Here is a table of points, one per row:
[-13 -74 -28 -16  -6  16 -21  18  -9  17 -27   3  19  -9 -40 -17 -13   2  -2  10   7  28  11   4  16 -14 -27 -16  24 -13  52  25]
[-29  15  35  -8  17 -11  -4 -17  29   2  20  20  18  -2   6 -21 -66   0  44  -4  40 -12  29  11  -7  -3   5 -13  33  30  14   6]
[-10  12 -12  12  48   6  14   6 -63  28  -4 -34  41   7  16 -13   8  14  21 -31  17   2   2  14 -12  55  -4 -20 -42  -9 -31   8]
[  9  18  17  17  11  10 -34  20  64  -1 -14  -7 -39 -13  33  37   9 -21  -5 -31  -8   0 -19   2  -4  13  11  26 -22  32  15  50]
[ -6 -11 -17 -11  62 -15 -14  11  -2   2 -11  -7 -74 -25   6 -20  -1  69  -8 -21  25  69   3  -5  14 -42  24  16  -5  10 -34 -34]
[ 23   1  12  22  40  13 -36 -17 -35 -10   1  27  -2   5  23 -14  -9 -10 -17   5   4  -2  32 -22 -14  22   8   3 -29  10  14  -3]
[-16 -15 -15  31 -12  26 -22  17 -64  31  -4  13 -23  19  -3 -22   8 -14   6  30  36   5  10 -10 -17  40   2  28  -8 -15  20   9]
[-20 -41 -25  14   3   1   5  12   8   9 -42 -11 -72  29  -4  -3 -13   5  -4  -8 -43 -14  -6 -17  -9  18  35  45  -5 -14  12  -1]
[ 20 -26  14  55 -32   0  13 -75   1   3 -14  -6  13  13  15  29  23  10 -33 -14  46  14  -3   6 -18 -43   4  28  -7 -10 -19  17]
[ -2 -25  -3 -17  -7 -24  23   4  -5  10   3 -43  28 -70  -5 -24  23  17 -15  24   7  26   2   8   1  -5  33  -1   0  10 -48  49]
[-31  13  -6  20 -23 -21  -2  21   9 -16  38 -11   2  27   2 -21  -5  27 -62   1  25  -5  68  -3 -19  12  -5  19  23 -22 -24  37]
[-40  -9 -41 -16   3  -2  11  29  10  -2 -19 -22 -22  16  16   9   3 -67 -15 -12 -18 -15  -3  -7  -5 -28  32 -53   9  10 -30  -9]
[ 54  20  -2   3   7  12 -73  14  20  46  26 -37 -14  -1 -69  17   4  -9   9   4  17  -4 -11  15  11  14   6 -25  47 -20 -16  15]
[ 14 -33  -1 -20 -20 -17  21  23   3 -15  -7 -18 -16   3   6  19 -17 -22  -1  25  50  -5 -15 -10  -8   0 -67 -25  13  -5 -27  -8]
[  8  29   4   5 -13 -48  35  11  -7 -37 -24 -13 -45  13  -4 -24 -22 -18  72  -4  16  39  20   6  11  19  30 -40  -2 -33  10  23]
[  7  13  76 -26  28   7  16 -19 -19 -44 -13  10   9  46 -13 -15 -22 -13 -38 -11 -24  23 -57   5 -14  30  -5  -1   7  28  -1   5]
[ 27 -11 -39  14  -6  -7  48  -9  21 -28 -16  31   6 -14 -18   1  11   5 -27 -18   5 -47  32  25 -19  13  35 -24 -12   1 -23 -22]
[ 18   9  -7  28  14  18  -5  -6   1 -15 -26 -28   9 -17 -21 -10 -20  -3  -8  18 -33 -23   0   2   5 -26  30   4  20 -48 -27 -39]
[-18 -18  36  16 -28 -11  15 -17 -11  28   8 -24 -10 -32  -2   5 -11 -12  -7   3  21 -43 -47 -12  22  32  32   8 -15  29 -18 -46]
[-65 -18  12  14   3  67  32  -4   4 -19  19 -10   6   8 -22   6  45  -2  28   6 -51  21   5   5   6 -14 -17  16  31  -6   0   7]
[ 10  18  -6  19  -7   9  33  28  10  31  32  63   1 -33  39  23  11 -10 -23   2 -25  16  36  -5   9  18  -1 -40  16  -5   5 -15]
[  6  -2 -77   8  24 -27  25  -6  17  -3  50  -3  25  64   2 -15 -21  -7   0  -2  29 -10 -30 -16  -2  -2  13   1 -20  -7  28 -12]
[-19 -19  13 -17  20 -14   9 -26   6   7  23 -32 -31 -21  25  -6 -22   4 -20  23  18 -37   4  30 -23  -3 -58   7  31   2   6 -13]
[  0 -16 -48 -16   8  -5  24   1 -33 -10  19  24 -11  -2 -14  18 -16  41  -6 -12 -44 -51   3 -40  34   3 -64  21 -12  12  -8  -1]
[ 18  23  -5 -17  26 -32  -1  15  -2 -21  42 -14  24 -33 -13 -13 -18   4  -2 -31 -20  12 -37  34  -1  18   9  30   7 -40  24   5]
[ 37   6  15  -5 -15  25  -9  45 -22 -16   7  10  25   9  14 -10 -26  30  -5 -53  -1 -12  16  -9  -7 -42 -12 -14  -9  11  -7  -7]
[-11  -1  54  25   7 -44  -7   1   3  33  -8  23   9  43 -22 -48 -38  -4 -15  15 -13  -6  37 -14  24 -28  -3  14  13 -17  15   9]
[ 36  -4  -5  -5  -7 -14 -17   3  18  23   6 -31  35  24  30 -15  40 -41   3  27   3  -2   9  -9  75  -6   0   3 -29  10   5 -43]
[-18 -13  11 -40  45   8 -10  -3 -31  26   4 -12  -1 -23  19  14  17 -10  -7  46   6 -32  12  12 -41  -3  23 -34 -19  30  44  -2]
[-25 -19  -1 -13   3   1  -3  10  -3  22 -56  43  44   2  24  -7 -44 -27 -20  -2 -10  45 -31  -3  28  -3  -5 -11 -19  24 -65  46]
[ -8 -38   9   6 -21  26  18  14   1 -18  -5 -19  44 -16 -12  -2 -22  25   7  -1  13  35 -14  -3 -24  16   8 -14  25 -16 -18 -72]
[ -4  11  26 -29  19  -6  20  -4  -1 -20  19 -16  -4  15 -18 -19  -1 -12 -57  14 -28   4  36  15  15 -19  28 -23   3  15  24  -8]
[  -1   15    7  -86   -8  -13  -11  -42    2   28  -21    0    0    4    6   23   14  -24    2  -44   16   10    8 -111  -22    9   -7   -2    3  -63    5  -11]
[ 33  23  -1  -1   6   8  -3 -20  16  -3 -18 -14  24  11  51  -2  15  21  11  -5 -21  14  21  -7  32  31  -7  37  57  -8   1 -28]
[-13 -23  17   3   7 -67 -26  -3   5  -6  16   5  10  -9 -28  40  33  11  -6  11 -35  27  22   0  50  -6  -3  -7 -60 -19  -3  -1]
[  6 -11  25   0  -5  41  45 -20  28  21  13 -22 -24   2  50 -45  16  15  21   2 -18  15  13 -28  25  19  -1  -3   8  14   7  -5]
[ -8   7  24 -73 -40  19  18 -11   1  15  -2  16  -5 -14   8   3  -5  13   6 -15 -17 -17  -7  49 -29 -29   2  22 -44 -87   5   8]
[ -6  -9   9  29  20  37  13  -6  15  40  32  42   0  -8 -33  28   5   9  19 -27  29  11 -19 -19  -3  23  11  -4  25 -10  -7   7]
[ 18   5  -7  20  58  11 -14   2 -14  -7  -2  14  13  18  45  19   7  -2  16  52  -1   6 -41   3 -33 -88  -3   6  12 -26   0  -4]
[  8  15  -2   0 -15   0  11  11  -4  -9  25  12  -5 -22   1 -50  30 -21 -58   7  36  15 -49   3  12   3 -17  21 -18 -23  41  24]
[-22  32 -12  12   0  24 -25 -56 -36  17  26 -43  -4  -6   6  32 -19  -1 -19 -45 -13 -23  12  -6  17 -25   7 -15   7  12 -19  48]
[-14  12  16   1 -42 -14 -36  60 -18  17  19  24  13  -2  -1  -9  54  -8  -5 -51 -21   6 -16  -6 -35 -34   6 -11  24  25  13 -22]
[-35   9  -5 -10 -29  44 -37   2  26 -43  23   8 -16   2 -10   0 -16 -24  11  35  11  13  26  15  -2  18   2  11 -35  -8 -12  -1]
[-17  61 -25 -17   8   2 -17 -19  14  -7 -33  44 -20 -28  -7 -29  40 -13 -15  19  25  -7  12  21   0   6 -54  17  11  13 -49 -31]
[-50  23   4   1  12  24 -31   2  -4 -46 -29  -7  34  16   0  24  32 -10   4 -22  40  -2  22  29  32  19  12  16  -5 -14  18 -35]
[  0 -59 -36   5   3 -17 -33 -34  13 -22 -19  30  39 -31  12  -5  -2 -13   5 -18 -14   5  -1  13  16  22   4   0  40   5  29  27]
[ 27  11   6 -11  -1   6  -4  -2  45  35  -1  16  31   8 -60   3 -20   6  14  40 -25   2  32 -29 -56  -3   7  25 -37  35 -36 -13]
[-10  46 -20  35 -12   8  15   3  -1 -15  41 -19   4 -58  -1  12 -62 -46  -1  18 -33  27 -20 -29  13   0 -11  28 -13  -5   7  -1]
[ 45 -14   3 -20  -5   2  25   1  21 -19  10  10   7  20  29   9  20   6  22   1  -1 -28   0  12  14   7   4 -20  36  -8 -13  55]
[ 34 -33   2 -15  -5   5 -22   9  -6 -44 -20  18 -30  -1  -8  11 -18 -21 -39  -7  11 -30  -2  -1   4  15  42  21  31   4 -16 -11]
[ 25   0  -4 -32 -41  -7 -13 -56 -41   5  16 -10 -31   8 -13   1   2   2  16 -13 -25  38  20  32  -5  -6  -9 -19  14  54  18 -22]
[  9 -14 -14   8  31  15  -3   6  23 -18 -11 -26 -16 -12 -16 -16 -11 -40   7 -13 -15  -9  -6   0  -3  -8 -65 -15  -7  -2  -4  -7]
[ -6  24 -18   4  -5 -10   6 -41  16 -24 -20  43  -2 -57 -13  -4   3  30  18  34  21  -1 -20 -36   3 -10  28 -21  -2  15  51   9]
[-17  26 -35 -17 -35   4  -4   2   8 -13  34   2  -9  55 -10 -18  20  45 -19  31  -4  20 -66 -23  -6  10  21 -25  22  24 -14  10]
[-14 -36   0 -13   6 -23 -12  13  64  23  20 -22  22  17  40  23   2  18   6   1 -13   8   1  20 -50  34   9  33 -23  10  17  -6]
[ -8   0  14   3  -7 -18  -9   2 -15  10 -20   6   3 -17 -16 -71  27   3  45   5 -22 -81 -32  -5   8   0  13  26  10   4 -22  12]
[  2  21   0  28  16  -2 -21  12 -15   5  -5  12   2  -2  33   3  10  14   9  28 -34 -11   8  -5 -39  20  11 -51   5 -35   3   9]
[ -5  10  39  30   0  28  -4   3  38 -38 -32 -41  10   9 -32   2  30  43  -2   5  13 -22  -1 -42   9 -15 -26 -47 -41  -1  25  27]
[-29  64 -42   1 -17 -29  26   7   5  33 -80 -28  30   8 -18  29 -19  31 -19  -1  -9  -3 -11  29 -10   6 -14  12  19  30  49   0]
[ 10  -2 -24  26 -17  -4  -2 -50  11  14  12  13  -9  24  -5 -45  22 -35  43 -44  -7  15   2  40 -32 -29 -21  -2 -34  12 -13   2]
[ 16   8 -11 -44  -3  51 -23  31  12  10   6  13  -7  10  20   6 -27  48  23   7  24 -19  -2  32  57   1   3  -1 -40  15  -5  10]
[ 18   1   1   9 -31  -7   7  53 -24 -29  -3 -28  12 -31  19  -5  -2  -9  32 -33  27  -2  30 -39 -25 -43   1  44  -6  44  23   4]
[ 31  -3  11  -2  43  32  68  13  -8  21   0  18  -5   7 -62  29  19 -28  -5 -23  23   6   6  20  11  -5  12  14 -11  13  29  -1]
[ 23  24  22  14 -11  -4  43  31 -11  52 -24   4 -23  12  13  33   9 -10   2  30   9   7   8  21  25  -8 -13  20  30  -6   3  10]
[-14 -19  28  50  -5 -42 -17   9  18  11  -4  14 -36 -10   6   6 -10  25  -9 -34  -7 -14 -30  19   0  19 -46 -48 -15 -10   2 -38]
[  7  -4   3  16 -66  14 -19 -25 -32  11   0  11  -5  15  19  29 -36   7   3  15  -3  -5 -12  20  16 -28  22 -16 -18 -12  16 -18]
[ 52  -3   4   5 -12 -13 -10   4 -47 -35 -11  -9  -6   3  -7  33  21   6  17  39 -28  24   5   3 -41  44 -29  13 -14  14 -11  17]
[-49  -2  26  -8  15 -52  13   8 -21 -35  35  25   0  22 -13  64  22  -3  51  16  17 -16  -5  -4  19 -14   6  26  21   9 -29   2]
There is one direction along which these points spread out most. How far along it is each point below, from 0 to 99? 50 is the average, and the first point above lies past it. One standard deviation of the points above along it is 16.
[ -8   0  14   3  -7 -18  -9   2 -15  10 -20   6   3 -17 -16 -71  27   3  45   5 -22 -81 -32  -5   8   0  13  26  10   4 -22  12] 70
[-65 -18  12  14   3  67  32  -4   4 -19  19 -10   6   8 -22   6  45  -2  28   6 -51  21   5   5   6 -14 -17  16  31  -6   0   7] 45
[ 45 -14   3 -20  -5   2  25   1  21 -19  10  10   7  20  29   9  20   6  22   1  -1 -28   0  12  14   7   4 -20  36  -8 -13  55] 43
[-49  -2  26  -8  15 -52  13   8 -21 -35  35  25   0  22 -13  64  22  -3  51  16  17 -16  -5  -4  19 -14   6  26  21   9 -29   2] 48
[ 10  -2 -24  26 -17  -4  -2 -50  11  14  12  13  -9  24  -5 -45  22 -35  43 -44  -7  15   2  40 -32 -29 -21  -2 -34  12 -13   2] 28
[ -2 -25  -3 -17  -7 -24  23   4  -5  10   3 -43  28 -70  -5 -24  23  17 -15  24   7  26   2   8   1  -5  33  -1   0  10 -48  49] 68
[-29  64 -42   1 -17 -29  26   7   5  33 -80 -28  30   8 -18  29 -19  31 -19  -1  -9  -3 -11  29 -10   6 -14  12  19  30  49   0] 64
[-40  -9 -41 -16   3  -2  11  29  10  -2 -19 -22 -22  16  16   9   3 -67 -15 -12 -18 -15  -3  -7  -5 -28  32 -53   9  10 -30  -9] 71
[ -4  11  26 -29  19  -6  20  -4  -1 -20  19 -16  -4  15 -18 -19  -1 -12 -57  14 -28   4  36  15  15 -19  28 -23   3  15  24  -8] 56
[-20 -41 -25  14   3   1   5  12   8   9 -42 -11 -72  29  -4  -3 -13   5  -4  -8 -43 -14  -6 -17  -9  18  35  45  -5 -14  12  -1] 73
[  6  -2 -77   8  24 -27  25  -6  17  -3  50  -3  25  64   2 -15 -21  -7   0  -2  29 -10 -30 -16  -2  -2  13   1 -20  -7  28 -12] 60
[ 36  -4  -5  -5  -7 -14 -17   3  18  23   6 -31  35  24  30 -15  40 -41   3  27   3  -2   9  -9  75  -6   0   3 -29  10   5 -43] 38
[-14 -19  28  50  -5 -42 -17   9  18  11  -4  14 -36 -10   6   6 -10  25  -9 -34  -7 -14 -30  19   0  19 -46 -48 -15 -10   2 -38] 68
[ 25   0  -4 -32 -41  -7 -13 -56 -41   5  16 -10 -31   8 -13   1   2   2  16 -13 -25  38  20  32  -5  -6  -9 -19  14  54  18 -22] 29
